Each row has a name. Each piece below is followed by the name of the row it came from, unless a question asks for something else. Each question is about the rows just above it. Places in a row count from 1.

veb: [  6  69  78 102]
nisi: [ 69  78 104  82]
mot: [22 64 23 95]
fuvut: [10 50 38 71]
[ 6 69 78] begins in row and place
veb, 1
Row and place where [ 69  78 102] starts:
veb, 2
[64 23 95] begins in row and place
mot, 2

mot: [ 29   3  19 -45  16  26  16]
vono: [ 15  39  54  30 -75 -60   1]
mobef: [ -3  39  54  15 -48 -41   1]
find: [ -3  39  54  15 -48 -41   1]
mobef
Where does [ 54  15 -48 -41] start? Give its row and place.
mobef, 3
find: [ 15  39  54  30 -75 -60   1]
vono
Where does [-75 -60] start? Give its row and place.
vono, 5
[-45  16] begins in row and place
mot, 4
Row and place where [39 54 30] starts:
vono, 2
[ -3  39  54  15 -48 -41] begins in row and place
mobef, 1

fazi: [ -8 -22  87 -17  25  47  22]
Sal: [ -8  18  -5 -53  -5  70  27]
Met: [ -8  -5 -66   6  35  81 -38]
Gefor: [ -8 -22  24  28 -35   8 -25]
fuvut: [ -8 -24 -43  33 -50  49 -46]
mobef: [ -8 -26 -12  35 -79  19 -47]
mot: [ -8  13 -32 -36  17  87  20]
Reb: [ -8 -20  80   0 -19  20  -7]
nisi: [ -8   4 -53 -15   1  97  -4]
vono: [ -8 -19 -62  23   0  66 -23]
veb: [ -8 -18  56  15 -37   5 -34]
Row and place where [-50  49 -46] starts:
fuvut, 5
Where does [ 13 -32 -36  17] start? Give its row and place.
mot, 2
[-26 -12  35] begins in row and place
mobef, 2
Where does [ -8 -24 -43  33] start? Give its row and place.
fuvut, 1

vono: [  2  -2 -78  -2  -2   2   3  -4   2   5]
Reb: [  6   0 101  14   1   3   3  -5  -8  -3]
fuvut: [ -3   2 -12 -15   1  -3   0   5   3   1]
Diz: [-2  0  4  3  0 -1  4  4 -1  4]
Gefor: [ -3   5  -2   2   3  -4  -2 -78  -2   2]
veb: [ 1  0 43  6 -1  0 -7 -7  0 -1]
mot: [ 6 -4 91 10  1  4  7 -4 -7 -1]
Where does [-78  -2  -2] start? Give its row and place.
vono, 3
[ -2 -78  -2  -2   2   3  -4   2   5] begins in row and place
vono, 2

Met: [ 1  3  8  3  3  2  3  5  1  3  6  4  6  5  7  1  3  3  3  1  6  7 10  6
  2  7  8  3  2  1  1 12  2  3  4 11  7  4  4  7  5  3  5  3  5  2  4  2
  2  4  3]
mot: [ 5  3  3  3  3  3  8  7  4  3  2  3  3  2  4  3  3  3  7  4  1  4  1  4
  5  3  6  2  4  3  5  1  3  3  4  4  4  3  3  1  7  7  2  2  6 10  4  6
 10 10  4]
Diz: [13  2 21  3  2  1  1  4  2  1 15  1  1  5  6  3  1  4  1  2 28  0 56  8
  8 20  8  2 30 88  1  3  6 31  6  1  3  6  4  4  3  1  4 11  1  1 11  2
  2  2  1]
Gefor: [12  2  1  7  2  4  2  8 -2  2 12  2  2  2  3  2  1  2  1  5  2  3  6  2
 17  3  3  6  6  1  1 13  4 17  4 20 10  2  1 22  4  5  8  2  1  2  2 20
  4  2  4]
veb: [ 3  4  1  4  4 14  2  3  2  8  3  6  5  4  6  4  6  3  3  4  3 13  3  2
  2  3  1  8  1  1  3 12  6  2  2  8  4  3  6 10  1  4  9  2  4  2  1  7
  2  1  8]
mobef: [ 4  7  0  6  4 27  3  3 -2 13  2 10  6  2  8  7  4  3  2  8  2 17  3  3
  2  3  6 12  2  0  4 15  4  2  3  7  7  3  6 13  2  5  9  3  3  5  1 12
  3  0 12]
find: [ 3  4  1  4  4 14  2  3  2  8  3  6  5  4  6  4  6  3  3  4  3 13  3  2
  2  3  1  8  1  1  3 12  6  2  2  8  4  3  6 10  1  4  9  2  4  2  1  7
  2  1  8]
veb
Row and place where [4 3 6] starts:
veb, 37
Where does [ 2 17  3  3  2  3  6] start? Give its row and place.
mobef, 21
[ 4  7  0  6  4 27  3  3 -2 13  2 10  6  2  8  7  4  3  2  8  2 17  3  3
  2  3  6 12  2  0  4 15  4  2  3  7  7  3  6 13  2  5  9  3  3  5  1 12
  3  0 12] is in which row?
mobef
Row and place where [ 8 20  8  2 30] starts:
Diz, 25
[ 1 13  4 17] begins in row and place
Gefor, 31

Diz: [ 15 -25   4 -12 -43  18 -79  49 -31  45 -34]
Sal: [ 44 -34   4 -12 -43  18  30 -54   2  25 -42]
fazi: [-25   4 -12 -43  18  29 -54  -1 -19 -61 -54]
Where does [ 44 -34   4] start? Give its row and place.
Sal, 1
Where does [-34   4 -12 -43  18  30 -54] start? Give its row and place.
Sal, 2
Where does [ 45 -34] start? Give its row and place.
Diz, 10

Sal: [ 53  43 -33 -12  30  22]
fuvut: [-14 -19 -63  -9 -50 -20]
mot: [ 49  33  20  -4 -12  -8]
Reb: [101  69  31  29  12  -4]
vono: [-51 -30  49 -10 -58 -32]
Gefor: [-58 -50  -7 -21 -11   0]
veb: [ 43 -33 -12  29  22 -33]
nisi: [-95 -71 -87 -45  43  41]
mobef: [-88 -62  -1   0 -18  -9]
Met: [-14 -19 -63  -9  68  42]
Where does [ -9 -50] start? Give its row and place.
fuvut, 4
[ 22 -33] begins in row and place
veb, 5
Where does [ 43 -33 -12  30  22] start? Give its row and place.
Sal, 2
Where does [-71 -87 -45  43  41] start? Give its row and place.
nisi, 2
Where does [-87 -45  43  41] start? Give its row and place.
nisi, 3
[ -9 -50 -20] begins in row and place
fuvut, 4
[-19 -63  -9  68  42] begins in row and place
Met, 2

nisi: [ -7 -38  16 -27  35   7 -16]
mobef: [ 38 -16  18  11 -72   7   3]
Met: [-38  35 -27  16  -7  34  10]
Row and place where [18 11] starts:
mobef, 3
Row and place where [-38  16 -27  35   7 -16] starts:
nisi, 2
Where does [-38  35 -27  16  -7] start? Give its row and place.
Met, 1
[-27  35   7] begins in row and place
nisi, 4

fuvut: [ 17 -54  -7  38 -15  27 -14]
Gefor: [  0   6  11  18 -25 -33  39]
Reb: [ 17 -54  19  25  31  49  40]
fazi: [ -9 -10 -26 -33  47  74 -54]
nisi: [ 17  -6  19  15 -10 -32   0]
mobef: [-15  38  -7  -3 -39 -48  16]
Row and place where [-54  19] starts:
Reb, 2
[ 38 -15  27] begins in row and place
fuvut, 4
Row and place where [-15  38  -7  -3 -39] starts:
mobef, 1
find: [ 17 -54  19  25  31  49  40]
Reb
[-33  39] begins in row and place
Gefor, 6

Diz: [ 67  65  67 -12  17  13  10   1  30  30]
nisi: [-21 -22 -23 -20  23 -22  -5  -4  -6  -1]
Met: [ 4  3  6 20  9 23 14  5 14  3]
Sal: [-7 18 83 80 83  5 23 14 -6 -1]
fuvut: [ 4  4  3  7 20  9 29 34  0 -6]
Where does [-7 18 83 80 83  5 23 14 -6] start? Give its row and place.
Sal, 1
Where does [ 4  3  6 20  9 23 14  5] start? Give its row and place.
Met, 1
Where does [80 83  5 23 14] start? Give its row and place.
Sal, 4
Where does [ 4  3  7 20  9] start? Give its row and place.
fuvut, 2
Where does [ 3  7 20  9 29 34  0 -6] start? Give its row and place.
fuvut, 3
[ 9 29 34  0 -6] begins in row and place
fuvut, 6
Row and place where [ 9 29] starts:
fuvut, 6

Gefor: [33 -2  5 14 -6  0 21 26  9 15  6 18  7  9  0  0  7  3 -5 15 -1 -1 -2 -2
  8  4 -6 -4 23  3 -4 15 24  6 11 13 -2 10  9  9  0 16 -5  9 -5  4 22]
mot: [-3 46 -4  2  3 68 -4  5 -2 -7 89  1  0 18 64 53 65 26 17 19  4 -1  3 46
 13 36 35 70  0 58 -2 28  1 16 34  7 48 25 -3 23  4 -6 47 -7 13 -3  0]
mobef: [ 0 32 22  4 12 29  3  7  5 29 11 17 -2  0 11 14  4  8 18 21 35 26  4 11
 -2 -4 18  2 23  2  9  1  6 13  5 14  9 -4  5  7 34 28 23  8 16  1  8]
veb: [38 -4  5 17 -6 -2 24 29 11 16  5 19  9 10 -1 -1  7  3 -5 15 -2 -1 -2 -3
 11  5 -6 -4 24  3 -4 16 28  6 12 14 -3 12 10 10 -1 17 -6 11 -6  6 25]
fuvut: [-3 43 -4  3  5 65 -3  5 -1 -7 86  1  2 19 62 52 64 27 18 18  4  0  5 45
 15 38 35 69  0 58 -1 29  1 16 34  7 47 26 -2 23  4 -6 46 -7 15 -2  1]
Met: [44 -5  5 19 -6 -3 28 32 13 17  4 21 12 12 -1 -2  7  3 -6 15 -3 -2 -2 -3
 13  6 -7 -5 26  3 -4 19 31  6 13 15 -3 15 12 11 -2 18 -7 13 -6  7 28]
[ 3  5 65 -3  5 -1 -7] begins in row and place
fuvut, 4
[-7 -5 26  3 -4 19 31  6 13] begins in row and place
Met, 27

mobef: [-24   0   7 -68  16  24   2 -21 -14 -16 -15  -8 -24 -16   8   5 -18 -24
   1  11  10  -7 -39  28   7  16  10   2 -47 -13 -54 -85  52 -43 -11   7
 -25   1  11  55  74  47  42  49  32   3 -55  44 -49  32 -23  32]
Reb: [-43  24  22  38 -32   7  56  26   8  14   9  30   6  17 -13  -1  17 -24
   1   7 -25 -23   1 -43  25  15   4 -36  23   1  58  43  -9  31 -48  -7
   2  -2 -11 -40 -37 -28 -10 -43  11  -1  37 -11  24 -21  19   5]
vono: [  6  12 -13   3 -10   1  33   6  -2   0  -6  22 -16   2  -4   2   6  -4
   4  12   6 -15 -18 -17   2  13   2 -24  -3 -17   3  -6   3   4 -34   0
  -1  -5  -3  -7  12  -3  10 -12   6   8   3   3   3  -1   6  10]
[ 17 -24   1   7 -25] begins in row and place
Reb, 17
Where do [-43  24  22  38 -32   7  56  26   8  14   9  30   6  17 -13  -1  17 -24
   1   7 -25 -23   1 -43  25  15   4 -36  23   1  58  43  -9  31 -48  -7
   2  -2 -11 -40 -37 -28 -10 -43  11  -1  37 -11  24 -21  19   5] appear?
Reb
Row and place where [-24   1   7] starts:
Reb, 18

fuvut: [78 19 18 20 52 72]
Gefor: [-36  47  42  34 -16 -29]
mot: [  4 -15  -2 -55  19  13]
Reb: [ 78  -9  -2 -23  57  76]
Met: [ 30  25  30 -14  32  35]
Diz: [100  12   5  46  57  87]
veb: [ 37 -16  24  83 -21 -24]
vono: [-23  31  24  45 -14 -21]
fazi: [ 76  25  30 -14  62  77]
mobef: [-21   9  12  -3  -5 -14]
nisi: [ -6  -5   0 -14   4   0]
Sal: [19  5  4 18 13 18]
Row and place where [ 34 -16] starts:
Gefor, 4
Which row holds [ 30  25  30 -14  32  35]?
Met
Where does [57 76] start? Give its row and place.
Reb, 5
Row and place where [ 78  -9  -2 -23] starts:
Reb, 1
Where does [-6 -5] start? Give its row and place.
nisi, 1

fazi: [-22  20 -46  -8  -5   3 -85]
Met: [-48 -11  -8   7 -24  24 -76]
vono: [ 11   0   0 -15   2   6   0]
veb: [  2 -25  13 -12   2   5  52]
mobef: [  2 -25  13 -12   2   5  21]
Reb: [-48 -11 -43 -35   8   0 -53]
find: [-48 -11  -8   7 -24  24 -76]
Met
Row and place where [8 0] starts:
Reb, 5
Where does [ 2  5 21] start? Give its row and place.
mobef, 5
[ -5   3 -85] begins in row and place
fazi, 5
[  2 -25  13 -12   2   5  21] is in which row?
mobef

vono: [ 24  15  -6 -68 -27 -25  -4  39 -19]
fuvut: [-24 -21  -6 -47  49   1  10 -51  -9]
Reb: [ 19 -22  -6  26  54  72  42  25 -30]
Diz: [-24 -21  -6 -47  49   1  42  25 -30]
Which row holds [-24 -21  -6 -47  49   1  42  25 -30]?
Diz
Row and place where [-68 -27] starts:
vono, 4

Gefor: [ 64  58  44 -69 -30 -39 -38 -36 -27  -9 -37 -32 -33 -36 -29 -40 -37 -35]
Diz: [-12 -12 -12 -15  -7 -31 -17  30  77  64  57  44 -69 -36  -4 -56   2 -35]
veb: [-39 -44 -38 -40 -30 -39 -38 -36 -27 -24 -37 -32 -33 -36 -29 -40 -37 -35]
fuvut: [-12 -12 -12 -15  -7 -31 -17  30  77  64  57  44 -69  -4  -4   2 -56   0]
Where does [-30 -39 -38 -36 -27  -9 -37 -32] start? Give its row and place.
Gefor, 5
Row and place where [  2 -56] starts:
fuvut, 16
find: [-12 -12 -12 -15  -7 -31 -17  30  77  64  57  44 -69 -36  -4 -56   2 -35]
Diz
find: [-12 -12 -12 -15  -7 -31 -17  30  77  64  57  44 -69  -4  -4   2 -56   0]
fuvut
Where does [-38 -36 -27  -9] start? Give its row and place.
Gefor, 7
Where does [-39 -38 -36 -27  -9 -37 -32 -33] start? Give its row and place.
Gefor, 6

vono: [ 11 -10  -8  -6 -72   3 -23  13 -21  17  -9   9 -20  -3  -4  21  11 -16
   1   9 -21  15 -24  11  21  -2  12  13   0 -15 -34  -3  10 -23   9 -41
  10 -19  -1  -2   7   6   9 -28  17   8 -20  17 -10  23  35  60   6  25
  -4 -13 -20  -4  12 -35  14  -7 -18  -2]
nisi: [ -1 -11 -24  -4  10 -41  14  -5 -20  10  -1   9 -21  -5 -11  15   8  -5
  -4   3 -18   8 -24  10  19  -3   8  20   0  -9 -24   0  11 -20   5 -57
   8 -12  -4  -9   1   0   3 -27  16  14 -26  21  -6  20  33  63  14  17
  -5 -15 -16  -5  16 -30  16 -10 -16  -2]
fazi: [ 14 -12  -1 -12 -72   6 -25  15 -24  23 -18   8 -21  -3  -1  26  12 -20
   2  13 -24  19 -25  12  23   1  16  10   0 -21 -42  -6  11 -29  11 -33
  13 -26   2   1   9  11  15 -32  18   6 -18  15 -12  27  35  60   0  29
  -3 -11 -24  -4  10 -41  14  -5 -20  -3]
Row and place where [ -3 -11 -24  -4  10 -41  14  -5] starts:
fazi, 55
Row and place where [ -3   8  20   0  -9 -24   0  11 -20   5 -57   8] starts:
nisi, 26
[  9 -21  -5 -11  15   8  -5] begins in row and place
nisi, 12

fuvut: [ 17  57 -63   6  10   3 -45  19 -77 -62  95  22  35  54  73 -43]
mobef: [-18  -6 -53 -38 -43 -18 -36 -21 -58 -74  65 -20 -27   2  20 -54]
nisi: [ 17  57 -63   6  10   3 -45  19 -77 -62  95  22  35  54  73   0]
mot: [-44 -33   6 -63 -26 -40  -8 -44  22   4 -69 -44 -16 -54 -59  10]
fazi: [-44 -33   5 -33 -26 -40  -8 -44  22   4 -69 -15 -11 -14 -12 -10]
Met: [ 10 -54  46  -9 -30  30  52   4  46  20  12  -2 -63 -16 -20 -68]
Reb: [ 10 -54  46  -9 -30  30  52   4  -9  20  12  -2 -63 -16 -20 -68]
Gefor: [ -2   9 -36 -12  -8  22 -44 -69   4 -26 -40  -2  -5  14  25 -24]
The row with [-44 -33   5 -33 -26 -40  -8 -44  22   4 -69 -15 -11 -14 -12 -10] is
fazi
[ 17  57 -63   6  10   3 -45  19 -77 -62  95  22  35  54  73 -43] is in which row?
fuvut
Which row holds [ 17  57 -63   6  10   3 -45  19 -77 -62  95  22  35  54  73   0]?
nisi
Where does [ -9 -30  30  52   4  -9  20  12] start? Give its row and place.
Reb, 4

Met: [-48 -42  24 -58 -31 -26]
nisi: [ -7 -41 -35  59 -10  40]
mot: [ -7 -35 -41 -58 -31  40]
Diz: [ -7 -41 -35  59  13  40]
Which row holds [ -7 -41 -35  59  13  40]?
Diz
Where does [-31 -26] start? Give its row and place.
Met, 5
[ 24 -58 -31 -26] begins in row and place
Met, 3
Where does [-42  24] start? Give its row and place.
Met, 2
find: [-48 -42  24 -58 -31 -26]
Met
Where does [-35  59 -10  40] start? Give its row and place.
nisi, 3
Where does [-58 -31 -26] start? Give its row and place.
Met, 4

fuvut: [  5  44   1  -9  15  74  15   1  12  43  -3  25   1   7  -5  -2  56  17
  47  18  17  62  -9  -4   1  73   5 -10   6  42  41   5  34  41 -10  93
  -6  -1   0   5  13]
Diz: [ 4  3 10 28  6 -4  6 15  7  2 25  9 14 12 23  5  0  7 -3  8  7 -2 18 16
 21 -4 17 33 21  0  1 10  3 -2 29 -4 14  7 22 15  6]
nisi: [11 52 14 -5 12 67 33 -3  2 46 13 39  6 10 -4  6 63  8 18 29 29 49 -5 -3
 17 41  7 -7  8 42 32 15  5 18 -9 74 -8 -4 19  2  7]
Reb: [-3  8  7 30  7 -3  5 21  7  4 38 16 17 16 32 -4  4  9 -4 12  8  1 12 16
 33 -1 29 42 39 -1  2  9  7 -3 29  1 13  1 33 23  4]
Gefor: [-6  7  2 28  7 -4  1 26  9  3 40 15 17 16 38 -8  3 11 -3 10  5  1  8 16
 34  1 34 44 47 -3  2  6 13 -2 30  2 15  0 32 29  4]
Met: [46 -7 21 20 16 -5  5 20 28 -4 -7 -7 12  8 11 62 -8 16 28 -1  3 -3 49 30
 -7  1 -1 12 -7  6  5 14 19 27 41 -9 52 62 -7  7 27]
mot: [ 70  -9  22  16  26  -6   0  32  50  -6  -9 -10  13   8  12  92 -10  30
  62  -5  -1  -2  66  43 -10  10  -5   4  -9   9  10  14  46  57  53 -10
  86 101 -10   9  46]
mobef: [-10   8  -6  18   9  -2  -6  44  19   3  42  15  18  20  53  -9   3  22
   5   8   1   8  -2  17  36  17  50  44  74  -5   6   0  43   3  26  16
  21  -3  29  47   5]
Sal: [ -9   7  -3  23   7  -3  -3  35  14   3  42  15  18  18  46 -10   3  17
   0   9   3   4   2  17  36   8  43  45  62  -4   3   3  27   0  28   8
  18  -2  31  38   4]
veb: [-10  11  -9  -7  14  17  -8  45  34  10   7   7   7  14  33  -8  10  35
  45   3  -3  33  -9 -10  43  67  36   3  55   2  22  -5  87  35   0  57
  22   1   0  43  12]
Where does [ 1 -1 12 -7] start? Give its row and place.
Met, 26
Row and place where [16 32 -4  4] starts:
Reb, 14
Where does [ 0  1 10  3 -2 29 -4 14  7] start? Give its row and place.
Diz, 30
[ 43 -10] begins in row and place
mot, 24
Row and place where [ 4  9 -4 12  8  1 12 16 33 -1 29 42] starts:
Reb, 17

